In the data rows, zero lies at 4.5, halfway between 4 and 5.
Each pair is two rows. How far apart are they, by a hidden measure? 0 means very close, and 40 very far. Two or three weighted sums of its numbers give each row a place; it is the straight-line distance between the places.
[4 4 5 0 4 4 4 9 3 3 4 3 4 3 3 3 3 3 4 3 2]
[3 4 4 4 4 4 4 4 3 3 3 3 0 3 3 3 3 3 3 3 3] 19
[4 4 5 4 4 4 3 4 3 3 3 3 3 3 1 3 3 3 3 2 3]
[4 4 4 5 4 4 4 4 3 4 7 4 3 5 3 4 4 3 7 4 4] 25
[4 7 5 8 5 5 5 6 5 6 5 5 5 5 5 6 5 5 5 5 5]
[7 5 5 2 5 4 4 2 5 5 5 5 5 7 5 5 5 6 6 5 6] 36
[1 3 6 4 5 4 5 5 5 5 6 5 5 5 5 5 4 5 5 5 5]
[4 5 5 5 5 5 6 6 6 6 5 5 5 8 4 5 5 3 5 5 5] 6
[7 5 4 4 5 5 4 5 5 5 4 5 5 4 9 5 5 5 5 5 5]
[4 5 5 4 4 4 4 4 4 4 3 5 3 4 3 3 5 4 3 3 3] 10
[5 5 5 5 3 5 5 5 4 6 5 7 5 5 5 5 4 6 6 7 6]
[2 7 4 4 5 5 5 5 5 5 5 5 4 4 5 5 4 5 5 5 5] 13
[5 5 2 5 5 5 5 6 7 5 5 5 5 9 6 6 6 6 6 6 6]
[1 4 5 5 5 5 5 5 6 8 6 4 6 6 5 5 7 5 4 7 5] 13
[4 4 6 4 5 4 0 5 4 4 4 3 5 3 3 3 3 3 3 3 4]
[4 5 3 5 3 5 5 7 3 6 4 6 5 5 6 6 7 8 6 6 6] 18
[4 5 4 4 5 6 4 4 3 4 3 4 4 4 4 4 4 4 5 4 5]
[6 5 2 5 5 5 7 4 4 6 5 6 6 6 6 6 7 6 5 6 5] 9
[4 5 7 6 4 4 5 4 3 0 3 3 3 3 3 3 3 3 3 2 3]
[4 3 3 4 9 3 4 4 2 3 3 3 3 4 4 3 3 2 3 3 3] 20
[5 5 5 5 5 5 7 6 6 6 8 6 6 6 5 5 6 5 6 5 4]
[9 9 4 0 6 7 5 5 4 4 5 7 5 5 7 5 4 6 5 6 5] 24
[5 5 5 4 5 6 2 5 6 5 6 6 6 6 6 6 7 6 6 6 6]
[4 4 7 4 4 4 6 4 4 3 7 3 3 3 4 4 3 3 4 3 3] 21
[5 4 1 4 6 4 4 3 4 4 3 3 3 1 3 3 3 3 2 1 3]
[6 6 5 5 5 4 6 9 8 6 7 4 5 4 5 5 5 5 5 4 5] 16
[5 5 4 4 4 4 2 3 4 3 4 4 6 5 4 4 5 4 4 4 4]
[4 4 4 5 4 4 4 0 4 3 8 3 3 3 3 1 1 2 4 2 3] 23
[5 5 5 4 5 7 6 6 6 6 4 5 6 6 5 5 5 5 5 4 6]
[5 1 4 4 5 5 7 5 5 5 4 5 5 5 4 5 5 5 5 5 4] 10
[5 5 5 5 5 5 6 6 6 5 5 9 6 7 8 6 4 3 7 6 7]
[7 5 9 5 5 5 1 6 6 4 6 6 6 6 5 5 7 4 9 5 5] 21
[8 8 4 4 4 4 4 4 5 6 5 5 5 5 5 5 5 6 5 6 5]
[5 5 6 4 1 6 5 5 5 5 5 5 3 5 1 3 6 5 5 5 5] 18
[4 4 4 4 6 5 4 4 3 2 3 3 3 1 3 3 3 3 3 3 4]
[4 4 4 4 4 4 3 4 7 4 3 3 2 1 3 3 3 2 3 3 3] 7
[6 5 4 3 5 5 4 5 5 5 5 5 5 5 5 6 6 6 6 7 6]
[5 6 5 5 5 5 5 4 6 5 5 5 6 6 8 5 6 7 6 6 6] 9
[1 2 7 5 3 5 6 6 6 4 7 6 4 6 5 8 6 6 6 5 6]
[4 4 4 1 2 5 5 3 3 3 3 5 3 0 4 3 1 2 3 2 2] 10
[5 5 4 6 5 5 5 5 0 5 5 5 3 5 5 6 6 6 6 6 6]
[5 8 5 5 3 5 6 6 6 6 6 6 6 6 5 5 5 5 6 5 5] 11
[4 4 4 7 4 4 4 3 4 4 0 3 3 4 2 3 3 3 2 3 2]
[4 5 5 5 4 6 6 6 6 6 8 6 3 5 8 5 5 5 5 5 5] 32
[5 5 4 5 5 6 4 3 5 4 5 5 5 5 5 9 5 5 6 5 6]
[5 4 5 4 8 4 4 8 0 4 3 3 3 3 3 2 2 3 3 2 2] 11
[5 0 4 7 5 5 5 5 5 5 5 6 6 6 6 6 6 6 7 6 6]
[5 5 6 4 3 1 3 5 4 5 5 0 3 5 5 5 8 4 5 5 6] 12
[4 3 4 4 5 5 4 5 5 5 5 5 5 4 5 5 5 5 4 6 6]
[5 2 4 3 4 1 4 4 3 3 4 3 2 2 3 3 3 3 3 2 2] 1
[4 4 4 4 6 6 1 5 3 3 3 3 3 0 3 3 2 2 3 4 3]
[8 2 4 4 4 4 4 5 4 4 5 3 4 4 5 5 6 5 5 5 5] 18
[6 4 4 8 6 4 4 4 2 4 3 4 3 3 3 3 2 4 1 3 3]
[2 5 7 5 5 5 5 5 5 6 6 6 6 6 5 5 6 6 5 6 5] 18
[0 5 4 7 1 2 4 3 4 5 5 7 3 4 3 3 5 5 5 5 5]
[3 4 4 4 4 4 4 0 3 3 3 4 2 3 3 3 3 3 0 2 2] 20
[5 5 9 4 5 5 6 5 5 5 4 6 5 7 3 5 5 5 5 5 5]
[2 4 7 4 4 5 4 4 3 3 3 3 3 2 5 0 3 3 3 2 3] 21
[9 7 4 4 4 4 4 2 6 3 2 3 3 3 4 3 3 3 2 1 3]
[4 4 4 4 4 4 4 5 4 4 5 5 4 4 4 3 4 5 4 6 4] 22
[4 4 7 3 5 5 4 4 0 4 3 3 4 1 3 3 4 2 3 3 3]
[4 7 3 7 4 1 4 4 4 4 7 4 4 4 5 5 4 5 5 5 4] 6
[6 5 5 2 5 4 5 5 6 5 5 7 6 6 6 6 6 7 6 6 5]
[8 4 1 4 5 6 4 4 6 4 3 5 3 3 0 0 3 3 3 3 3] 5
[4 4 4 6 2 5 3 4 3 3 3 3 0 4 3 2 3 1 3 2 2]
[5 5 2 5 5 5 5 5 5 5 5 6 6 6 6 6 6 7 9 7 6] 10
[0 4 4 2 4 4 3 5 3 3 0 3 3 1 3 3 3 3 1 2 2]
[4 5 6 5 4 5 4 5 4 4 5 4 4 2 3 7 4 6 5 4 4] 6
[5 5 9 5 5 5 5 2 5 5 5 6 5 6 6 6 6 6 7 8 6]
[4 5 5 5 5 4 5 5 5 5 5 6 7 6 6 5 6 6 6 6 6] 28
[5 5 5 5 5 5 6 3 6 6 6 6 5 4 5 5 6 6 6 6 6]
[4 4 4 4 4 4 4 4 3 3 0 3 3 5 3 3 3 3 3 3 3] 7
[5 5 3 4 2 5 5 5 2 5 9 5 5 5 6 5 5 4 6 5 6]
[5 6 5 5 3 5 6 5 5 5 3 5 6 5 6 6 6 6 5 5 6] 22
[5 4 5 0 7 5 5 7 5 6 4 6 6 6 6 6 5 6 6 6 6]
[5 5 4 4 1 5 5 5 5 9 5 7 5 5 5 5 5 5 5 6 5] 7
[5 0 4 4 5 5 4 5 4 5 6 4 5 5 3 5 5 5 3 5 5]
[9 0 2 5 4 7 5 5 7 5 5 4 5 6 8 6 6 6 6 6 7] 21
[5 6 5 9 5 5 7 8 7 9 5 5 5 5 6 5 5 5 5 5 5]
[4 4 4 4 4 3 4 0 4 6 6 3 4 3 4 5 5 5 6 5 5] 22
[3 6 3 5 5 7 5 4 5 5 9 6 4 6 6 5 5 6 6 6 6]
[4 4 3 7 4 3 4 0 4 3 4 1 1 3 4 3 4 3 2 5 3] 11
[3 7 5 5 5 5 5 5 7 6 9 6 7 6 6 5 9 6 5 7 6]
[6 6 5 5 5 8 6 5 5 6 6 5 9 7 6 7 6 6 6 6 6] 2
[6 6 5 5 4 3 3 5 6 3 3 3 3 2 3 3 3 3 2 2 3]
[3 5 6 5 1 6 2 5 4 6 6 6 6 6 6 6 6 8 6 8 6] 20
[5 5 5 5 5 5 7 4 4 5 5 4 5 5 5 5 5 4 6 5 6]
[4 1 4 4 0 1 6 6 3 0 2 3 3 3 3 3 1 3 3 2 2] 20
[4 4 7 7 5 4 5 4 3 3 4 0 2 2 3 2 3 3 3 3 4]
[7 5 5 5 5 5 5 5 5 5 5 5 5 5 5 5 5 6 5 5 5] 14
[4 4 2 4 4 4 1 4 3 1 4 3 3 3 5 3 3 1 3 3 3]
[0 5 4 5 6 5 5 5 6 5 5 5 5 5 5 5 5 5 4 5 5] 15
[5 5 5 8 5 2 5 6 5 4 7 5 6 6 6 9 9 6 6 7 8]
[6 5 3 5 5 5 4 5 9 6 3 6 6 6 5 5 6 5 5 6 5] 12
[4 4 4 4 2 3 0 1 3 3 3 1 3 3 3 3 3 3 2 2 1]
[5 0 5 5 5 7 6 6 8 4 6 6 6 6 5 6 5 5 6 5 5] 29
[4 4 8 4 6 4 4 9 4 7 5 5 4 4 3 4 3 5 5 5 5]
[5 5 5 4 5 6 6 1 6 6 6 6 6 6 6 6 6 9 6 7 6] 13
[4 4 4 4 4 3 5 4 0 0 2 3 0 4 3 4 3 4 1 0 3]
[8 3 5 5 5 3 7 6 5 5 4 6 5 5 5 4 5 5 5 5 5] 8
[5 5 5 5 1 5 8 8 5 9 6 6 6 4 6 5 6 9 7 9 4]
[4 6 4 5 4 4 6 4 3 3 3 1 3 3 3 2 2 3 2 2 0] 20
[4 4 3 4 4 1 4 3 4 3 4 3 5 3 3 3 3 3 3 2 3]
[4 4 7 3 4 1 0 6 1 4 4 4 4 5 5 5 4 5 4 5 5] 19
[0 3 4 6 4 4 4 4 5 3 3 3 2 3 3 3 4 3 3 3 0]
[3 5 4 4 6 5 4 5 5 4 4 5 5 4 5 5 5 5 5 5 5] 8
[3 4 4 3 4 4 4 2 3 6 0 3 4 3 4 3 3 4 3 5 3]
[6 0 4 5 5 6 5 5 5 5 5 5 6 5 6 6 7 6 6 9 5] 20
[6 5 4 5 6 5 6 6 6 4 6 6 5 6 9 5 9 5 5 5 5]
[5 5 5 5 5 5 6 6 6 6 6 5 6 5 8 6 7 6 6 7 6] 3
[5 4 6 6 2 4 3 4 3 3 3 3 3 3 3 4 3 3 0 4 3]
[4 4 4 4 4 4 3 4 3 3 3 3 1 3 1 3 3 3 3 3 2] 12
[4 4 5 5 5 5 4 6 6 6 6 7 5 6 5 5 5 4 3 5 5]
[4 9 5 5 5 5 5 5 4 6 6 4 8 6 6 6 6 6 6 6 6] 18
[4 5 6 3 0 6 3 4 3 3 3 4 3 0 3 3 3 1 3 4 2]
[4 4 4 7 4 4 4 4 3 3 2 3 2 3 3 3 3 3 3 3 3] 26
[4 4 4 4 4 4 9 4 4 4 0 3 3 3 3 3 4 3 4 2 3]
[7 5 4 2 4 9 4 4 4 4 4 4 4 4 6 4 6 5 5 5 4] 14
[4 5 7 4 4 6 4 4 4 2 4 4 4 3 5 5 5 2 3 3 5]
[4 3 5 2 4 9 2 6 6 6 8 5 4 5 6 5 4 5 5 5 4] 21
[5 5 4 5 4 4 0 5 5 3 5 5 5 5 5 6 6 6 6 4 6]
[6 9 3 5 5 6 5 5 5 4 5 6 5 7 5 6 6 5 4 5 6] 16
[5 1 4 6 4 0 5 4 4 4 4 4 3 4 4 4 5 4 3 4 4]
[4 5 5 3 5 5 4 5 5 5 9 5 6 6 6 6 6 6 6 6 6] 13
[4 6 5 5 6 5 6 6 5 6 6 6 6 6 6 5 4 6 6 5 6]
[5 4 5 5 4 6 5 6 6 5 7 6 7 6 6 6 6 6 6 6 5] 8
[2 5 2 5 6 6 5 5 7 6 5 5 5 3 6 4 6 6 6 6 6]
[5 1 5 5 5 5 4 7 5 3 7 5 5 9 5 6 5 6 6 6 6] 17
[7 3 3 5 7 5 5 5 5 5 7 5 6 6 6 6 6 9 6 6 6]
[3 3 4 3 5 5 4 4 7 3 3 4 4 4 4 5 4 5 5 4 4] 21
[6 5 4 4 4 4 3 5 3 3 2 1 3 3 3 1 2 1 4 2 4]
[4 8 5 2 5 5 6 5 5 6 9 6 6 6 5 7 5 5 6 4 5] 17
[3 5 6 5 9 5 6 6 8 6 4 6 6 4 5 5 5 4 5 5 6]
[3 4 4 4 2 4 4 4 4 0 3 3 3 3 3 3 3 3 2 3 3] 21
[4 4 0 5 4 4 5 5 4 4 5 4 0 4 4 4 5 4 5 3 5]
[4 4 4 4 0 4 4 5 4 4 3 3 3 3 3 3 4 3 3 3 3] 12
[4 5 4 5 5 4 5 5 5 6 4 5 4 5 3 4 5 5 5 5 2]
[2 6 4 0 4 4 3 4 4 0 2 3 3 4 3 3 1 3 3 3 2] 24
[6 5 0 5 4 6 5 4 4 4 4 4 4 4 4 4 5 4 5 5 4]
[4 4 4 3 4 1 4 4 4 4 3 3 2 3 3 3 3 4 3 3 3] 20
[3 6 5 5 0 4 5 5 8 5 5 5 6 6 8 9 6 6 6 4 6]
[4 9 0 9 4 4 7 5 4 4 4 4 5 7 5 5 4 5 5 5 5] 11
[4 1 5 0 5 4 6 6 6 2 5 3 5 5 5 5 5 5 5 5 5]
[6 5 5 5 5 5 5 6 5 2 7 6 6 6 6 3 6 6 7 7 7] 9
[5 5 4 5 4 3 6 5 4 9 4 5 5 6 6 6 6 8 6 6 5]
[4 0 0 4 4 4 4 3 4 4 3 2 3 3 4 3 4 3 3 3 3] 22
[3 4 5 5 5 9 5 6 6 8 6 6 6 6 6 4 6 6 6 6 6]
[5 6 5 5 4 7 8 9 5 6 6 6 7 6 7 6 7 8 7 8 7] 22
[5 9 4 4 5 5 5 5 4 5 5 8 4 5 4 6 5 6 5 5 5]
[4 6 0 4 5 4 4 4 4 4 4 4 4 5 5 4 5 6 3 4 5] 15
[5 5 4 4 5 4 8 5 5 5 5 5 5 5 5 6 4 5 5 5 7]
[4 2 5 5 3 5 4 5 6 6 5 5 5 5 5 5 5 5 5 6 4] 6
[5 5 5 5 6 5 3 4 9 6 6 8 6 8 6 6 5 6 6 6 7]
[1 5 5 4 9 6 6 6 6 6 6 5 7 6 6 6 5 6 4 6 8] 18
[4 2 3 4 2 2 4 4 4 4 3 5 2 3 3 3 3 3 2 3 3]
[4 6 4 4 4 4 4 3 4 8 4 6 5 5 6 5 5 6 6 5 4] 10
[4 5 4 4 4 4 4 5 7 4 4 2 4 4 4 4 4 3 4 4 4]
[5 5 4 5 5 0 5 5 5 7 6 6 6 6 6 6 5 6 6 5 6] 25
[4 5 7 5 5 8 6 8 6 6 6 6 4 4 4 6 6 6 6 7 6]
[7 4 4 4 7 4 8 4 4 3 3 5 3 3 3 1 0 3 3 2 2] 5
[5 5 9 6 5 2 3 6 6 5 8 5 6 6 6 5 5 5 6 5 5]
[7 3 5 5 5 3 5 5 6 5 5 6 5 7 6 6 6 5 6 6 6] 17
[8 4 4 3 3 6 4 4 2 3 3 6 5 3 3 3 3 3 1 3 3]
[3 9 5 3 4 6 4 2 3 5 2 3 3 3 3 3 3 2 2 3 3] 4
[4 5 4 5 4 1 4 4 4 4 2 4 7 6 4 6 8 5 5 5 6]
[4 5 5 5 5 3 5 7 5 6 5 7 6 6 7 5 6 6 6 6 6] 21
[2 5 5 4 4 6 6 6 7 6 5 7 6 9 6 9 6 6 6 4 6]
[5 5 7 5 5 5 8 5 5 6 5 4 5 6 6 6 5 6 5 8 6] 22
[0 4 9 5 4 4 4 4 0 4 5 4 4 4 1 4 4 5 5 4 5]
[4 0 3 9 6 8 4 6 5 4 5 6 6 9 7 5 6 8 6 6 5] 10
[5 1 3 4 6 4 4 4 3 3 3 3 3 3 2 3 3 3 3 4 3]
[4 4 4 4 4 4 4 4 4 3 3 3 3 3 3 3 1 3 3 4 3] 9
[7 5 4 4 5 5 5 5 5 5 2 5 5 6 6 6 4 5 6 5 7]
[2 5 5 5 5 4 5 5 5 5 5 6 5 5 5 2 5 5 6 7 5] 18
[5 5 5 3 2 5 9 5 4 6 5 6 6 5 6 5 6 6 6 6 6]
[0 4 4 4 6 4 4 4 3 3 3 5 3 3 3 3 3 3 3 3 1] 27
[4 5 6 5 5 5 9 5 3 6 9 7 5 6 4 6 7 7 6 5 6]
[9 5 5 4 8 6 0 4 0 5 4 5 4 5 5 5 5 5 5 5 5] 22
[5 5 5 6 4 1 9 5 5 5 5 6 5 5 5 5 5 6 5 5 6]
[3 4 4 9 5 8 5 5 5 5 5 6 4 4 9 5 5 5 5 5 5] 14
[5 9 5 6 5 3 5 5 6 5 5 5 6 6 8 6 6 6 6 6 6]
[4 4 4 4 3 4 2 3 3 3 4 3 3 3 5 3 2 3 3 4 0] 11
[6 4 4 4 4 5 4 7 3 3 3 3 3 3 2 3 3 2 2 2 2]
[5 3 5 3 5 5 5 5 9 6 6 6 6 6 6 6 8 7 6 6 9] 20
[4 6 5 4 4 0 9 5 6 5 4 4 3 5 5 5 4 5 5 5 5]
[3 6 6 6 3 4 3 4 5 3 3 3 3 3 3 3 3 3 4 0 3] 33
[5 5 9 4 4 4 4 4 4 4 4 4 4 4 2 2 4 4 5 4 5]
[4 3 0 4 4 4 4 4 5 3 3 3 3 2 3 3 3 3 3 3 2] 18
[4 1 4 5 1 7 5 4 4 3 4 3 3 3 3 4 3 3 3 2 4]
[5 7 3 8 5 5 5 5 4 5 4 5 5 5 5 5 5 5 5 5 5] 17
[5 5 4 5 5 6 5 7 6 5 6 4 6 6 6 6 6 5 7 6 7]
[4 4 2 4 5 5 4 8 3 5 3 4 4 4 4 4 4 4 6 4 4] 4
[4 4 4 4 4 4 4 4 2 4 3 4 4 1 3 3 2 3 1 3 3]
[5 5 5 5 3 5 9 2 5 7 6 6 6 6 6 6 5 5 6 5 6] 27
[5 6 5 5 5 0 5 5 5 5 8 8 7 6 8 6 6 6 5 5 6]
[5 2 5 6 4 3 0 3 3 3 6 5 3 3 2 3 0 3 3 3 3] 6
[5 5 1 7 5 5 7 5 6 6 5 8 5 2 5 5 5 3 3 5 5]
[0 5 3 4 8 5 4 5 7 5 5 5 5 3 5 5 5 4 5 5 5] 6
[5 1 4 4 5 3 4 5 5 5 6 5 5 6 9 8 6 6 6 6 5]
[5 5 7 3 5 5 5 3 6 5 6 5 7 7 6 6 6 6 6 6 6] 3
[3 4 1 1 6 4 5 4 3 3 3 3 3 3 2 3 3 3 3 4 2]
[2 5 5 5 5 4 5 5 3 5 5 4 5 5 5 5 8 7 6 6 6] 15
[5 9 5 5 5 5 5 9 5 5 5 5 5 6 6 5 6 6 4 6 8]
[5 5 5 5 5 5 5 5 5 5 6 7 6 4 5 6 6 5 6 6 6] 6
[5 5 5 5 5 5 5 7 5 4 5 4 6 6 6 6 6 6 6 6 6]
[4 5 4 6 4 4 6 4 3 3 3 3 3 3 3 4 3 3 3 4 4] 5
[4 5 4 5 5 5 6 6 3 6 4 7 9 6 5 4 6 5 5 6 5]
[4 5 2 1 4 4 3 1 4 3 3 4 2 1 4 3 3 3 3 3 3] 27
[5 5 4 4 0 4 5 5 3 5 4 3 5 6 6 5 5 4 5 5 5]
[3 4 6 4 6 4 6 4 4 3 3 3 1 3 5 3 3 3 3 3 3] 1
[5 5 4 4 6 4 4 3 2 5 4 5 5 5 5 6 5 5 5 6 6]
[4 2 4 0 4 4 4 0 5 3 3 5 3 3 3 4 2 2 1 2 2] 12
[8 3 5 5 5 5 5 5 5 9 5 8 5 9 6 5 5 6 7 7 7]
[4 3 7 4 4 4 5 6 2 4 3 3 3 4 1 1 3 3 3 3 4] 33
[4 9 9 4 5 5 2 5 5 5 5 6 5 5 5 6 5 5 6 5 6]
[5 5 5 5 5 5 0 5 6 6 4 8 6 8 6 6 6 6 6 6 4] 14
[4 4 3 4 4 8 4 5 2 0 3 3 3 3 4 1 3 3 3 3 3]
[3 5 5 4 5 5 5 5 2 5 4 5 8 5 4 5 5 5 5 4 7] 37
